One turn sends every row of this set to another row. A few are shown first. Where does it send the rows asked after them?
Sura: [  3  -6  -7  -1  -5   8   4   5  -8   5  -7   0  14  -5   2  -2 -11  14
  23  -7  12   4  -5   0  -1   5  10  -4   3  10   3   0   1   4  -8 -22]
fup: [ -2  -3 -11  -6  -7   9 -24   7  -2  -1  -5  10  11  -5  11  10  -4   9
  20 -13   0  -2 -19  16   3   3   1  13   1   0  16 -11   4   2  -5  -8]
zanel: [ -9   1  13  -8   6  17   2  -1  -2   1   2  12  -9  -4  -2   0  -4  -2
  15  -3   3  -4  10   4   0   6   5   7 -10  12   7 -11  -2   6  19   5]
lor: [  5   2  -6 -19   3  -5  -7  -4   8   4   7   3   8  -7   1  -5 -10  12
  19 -24   3 -17  -2  15  -1   1   1  -6  -3  -1  11  -6   2   6  -3  16]
zipod: [ -2   3  13  -7  19  18  -3   8   7   5   4   8   0   3   4   7 -11  -9
   8 -16  -9   0   0   4  -2   7   2   1 -12   1  12  -4  -3   5  19   3]
vunuk: [ 0  2  0  5  1 11  7 10 -2  2 -8  1  5 -2 10 -1  0 -1 21 -7  4  3  6 21
 -6  3 -2 -1 10  8 -6  8  2  7 12 -3]
rin: [ -4   6   3 -14  10  -9  10  -6 -12  11  -6  -4  13   5   3  14  -6  -1
   6 -21  13   7  12   5   2   1   6   0   0   3   0 -14   0   4   0 -19]
fepov: [-10   3   0 -11  14  13  -3   3  -9   9 -17   8  18  -5  -7   6   3   7
  15 -20  13  20   3   8   2   5   5   5   6  15   0  -9   9  10  -7  -7]
fif: [-18   9  -2  -2   3   2  -8   1   8 -11   0  23  14 -11   9   4   1   1
  10 -10   8   3  -5   3  13   4   2  -1 -19   7   7 -16   6   5   2   7]
zoz: [  0   0   3  -2  13   4 -15   6   4  17  -5  -9   3   2   3  -3   3  -5
  17 -16  -7   9   7  14  -7   8   0  -3  12   8   5  -7  -1  -1   8 -14]
pureg: [ -6   1   2   1  18  -2   1   0   1  14  -3   6  -3  -9   7   5   0   4
  17 -23   4  14   5  -3   3  14   6  -7   6  15   4 -21  10  -6   4 -13]
Lilop: [  2   0   3  -7  -6  -3  -6  -4  11   2   6   5  12  -5   7   2 -11  14
   7 -18   4 -12  -9  12  11   6   3 -12  -6   6   9  -6  -5   9  -4  17]
zuzik: [ -2  13  11  -9  13  11  -5   3  -4   2   0   4   2  -2   9   5  -6   3
  14  -9   0 -10   5  -6   1  -1  10  -5  -9  13  10 -13  -2   3  24  -2]
Nus: [  9   5  -9 -13  20   0   5   7  -4   7  -1   2  20   8   4   6  -9   1
  17 -12   2   5   9   1  -7   5  10  -1   3   0  -1 -10 -10   4   0 -15]
dak: [-14   1  -2  -9   3   7 -14   4  -6  -9 -10  12  11 -15   5   7  -1   6
  13 -14   2   3 -22  22  15  -5   0  10   0  -1   8  -6   1  -2  -6  -4]
Dos: [ -8   4  -1 -11  -2   3  24  -4  -1   6  -2   6  12   2   0   4  -1  -1
  16 -14  12  19  11  15   6   3  -1   5  -8   7   5 -11  -4   3  -2 -11]
Kigi: [ -2  -3   2  -5  -1  -1  -4  -4  12  -3   4   7  13  -9   2   5  -8   2
   3 -27   0  -3  -5  14   3  -2   7  -4  -6   6   8 -21  -1   6  -7  22]
nelep: [ -7   4  15 -11   6   9   5  -1  -2   6   3   0 -10  -3   6   6 -16  -8
  12 -20  -3  -7   4   5  -2  -3   1   0 -15   2  14  -7   7  -3  17  -6]
gav: [ -3   0  -4  -1  -3   1 -11   9   9 -10   4   8  15  -3  15   2 -15  -3
  11  -8  -2 -12  -9  10   3  -3   0  -4 -17 -11  10   2   2   2   3  -4]
lus: [ -5   2   4 -14   5  -8 -14  -9   0   1   2   6  10 -11  -4   1  -9  -1
  12 -29   4 -12   1  12  -1   6   6   0  -1   5   3 -14   2   5  -7  22]
gefa: [-14  -3 -12 -13   8   6 -14  -5  -5 -10  -1   7   6 -16   3  14   3  11
   9 -22  11  -2 -18  10   4   3  -2  11   3  -4  10  -9  11   3  -3  -8]
kos: [ -9  -1 -10 -12  10  -1 -21  -2  -2   3  -1   6   0  -8   6   5  -3  11
  14 -11   6  -5 -29  11  -1   2   7  10  -1   2   8 -10   2   3 -10 -13]
sef: [-17   0   0 -18  16  -3 -20  -7   9   5   2  10   0  -2   0   9  -3  -5
   4 -21   4   1   3  14   4   1  -4   4 -15  -4  10 -17  16   3  -3   0]
Mazu: [ -4   0  -9 -17   7   0 -25  -4   0   0   3   3   2  -2   5   2  -8   6
  15   4   6 -18   6  13  -2  -5   4  -2  -5   1   0 -10   6   5   1  -3]
relol: [ -5   1   3   3   0   6   4  11   0   7 -14   2  25  -3   3   0  -3   2
  12 -27   3  20 -11   4   3   2   4   0  -5   5  15  -4   2   4  -6 -19]
fon: [ -8  -2   8  10   8  -5  21   7  -1   1  -8  12  -1  -9  12   1  -2   3
  12 -22   9   8  -2   7   4   6   1  -1   2  -1   3  -2  10   3   8  -9]
Gat: [ -1 -13  -2 -13  15   5   1   3  -7  12 -10  -2   6   1 -10  -1  -7   8
  12 -19   9   6   1  12  -7   2   2   6   7  -7   5   2   9   8  -9 -21]
rovil: [  1   0   0  -6   2   4   9   7   0   6  -1  10  21   7   0  -2  -5  -4
  19  -9   3  12   7   7   3  20   0   5  -3  -1   5   2 -17   7  -1 -11]

Dos -> rin
Mazu -> gav
fepov -> Gat
Now these:
kos -> fup
fon -> pureg
zanel -> nelep
lus -> lor

One turn sends every row of this set to another row. A few are shown first. Where does it send the rows asked after them?
gud: [ 17  -8  -6 -10  -6 -15   8   0 -14   0  -4  -3]
lekom: [  2   0   5  -2   6 -17  -7  14   5   5  22   0]
domo: [ 10  -6  -7 -10 -13  -4  13   3 -11  10   6  11]
Mog: [ 13  -3 -12 -10 -20 -14   8   4  -3   5   9   5]
nodus: [ 15 -14  -3 -21  11  -5   8   2 -10  -1   7   3]
Pimop: [ 13  -7  -6  -6  -4  -6  14   2 -13   1  -3   2]
madon: [ -3 -14   6 -16  -2 -18   1  20  -8  -3  20  -6]
Rabep: [ 12 -13  -4 -25   1  -5   6   3  -6   8  17  12]
zalek: [ -4 -15   8 -15   2 -14   3  19 -11  -2  18  -5]
Rar: [  6  -7  14   3   4 -12  -1  12   3   3  14   8]
dek: [ 4  0  2  3  4 -3  5 22 -6  8 11 -8]
Netub: [  7   2  -1   3   0  -9   1  23  -2   5  12 -12]
Toku: [ 12  -7  -7 -13  -6  -7  17   3 -13   6  -3   7]
reta: [ 12  -7  -7 -14 -17 -13   7   1  -9  12   9  10]
Bev: [  9  -6  12   3   3 -16  -4  12   6  -1  13   4]
bebu: [ 20  -5 -11 -14  -2 -11   3   6   9  -6  13   1]
los: [  7  -5   6 -10  -2 -18  -8  16 -11  20  18  -4]
leg: [  7  -6  12   2   1 -14  -3  12   6   2  16   7]
Nefip: [ -5  -7   6 -10  11 -11   0  17  -8   6  21  -4]
fub: [ 14  -9  -3 -14   7   3  11   3  -2   2  11  12]
zirim: [ 2  0  1  2 -2 -3  4 22 -4 13 17 -3]
Ret: [ 18  -3 -10 -13 -11 -19   8   3  -5   0  -2   0]
vovo: [ -4 -15   7 -15  -2 -15   2  20  -9   0  21  -3]
kuzi: [ 10  -6   7  -7   6 -19  -6  15 -14  13   9 -12]
Nas: [ 5  2 -2  1 -6 -8  1 23  0  9 19 -7]
katak: [ 16  -5 -10 -12  -7 -15  13   3  -9  -1  -5  -1]
begu: [ 19  -7  -6 -11  10  -4   9   4   0  -7   5   0]
faru: [  7  -7   9  -8   5 -14  -5  15 -16  18  13  -5]
let: [ -5  -5   3 -12   5 -15  -3  18  -5   6  25  -3]
labo: [ -3  -7   4  -9  12 -15  -2  17  -7   0  18  -9]
tiguk: [ 17 -10  -9 -25  -5 -15   1   5   2   1  19   4]
Refi: [ 15  -4 -10 -15 -16 -16   9   3  -4   8   5  10]
reg: [  7  -7  14   4   6 -13  -2  12   3   0  11   4]
sos: [ 17  -6 -10 -13 -16 -21   4   2  -6   2   4   0]
nafu: [  1  -3   9   0  15 -11  -2  13  -2   5  15   0]
Nugu: [ -2  -5   2 -10   6 -19  -4  18  -3   1  22  -9]
bonek: [ 15  -6  -8 -17  -4  -4   6   6   6   3  19  12]
madov: [ 16  -5  -6 -11  -3 -12  13   1 -11   3  -6   3]
Bobik: [  4  -1   6   0  11 -16  -6  14   3   1  16  -5]
gida: [ 11  -4   4  -9  -1 -22 -10  16  -9  13  14 -11]
Bagam: [ 13  -6  -5 -14  -8  -9  13   2 -11  11   1  13]
zudob: [ 17  -4 -11  -7 -12 -15   9   3  -5  -3  -1  -4]
ruza: [ 11  -5  -9 -16 -14 -11  13   4  -8   9   5  11]
gev: [ 12  -9  -3 -12  -6  -8  11   0 -18   9   0   8]
Nugum: [  0  -2   8  -2   9 -12  -4  13   1   9  21   4]
lemov: [ 15  -3 -12 -15 -16 -18  10   5  -3   2   3   3]
sutil: [ -2 -15   7 -14   1 -17   2  19 -10  -4  17  -8]
zuses: [ 20 -11  -8 -22   5 -15   3   4  -2  -7   8  -5]

gud -> zudob
ruza -> Bagam
Now these:
nodus -> begu
Netub -> gida
zalek -> reg
let -> Nugum

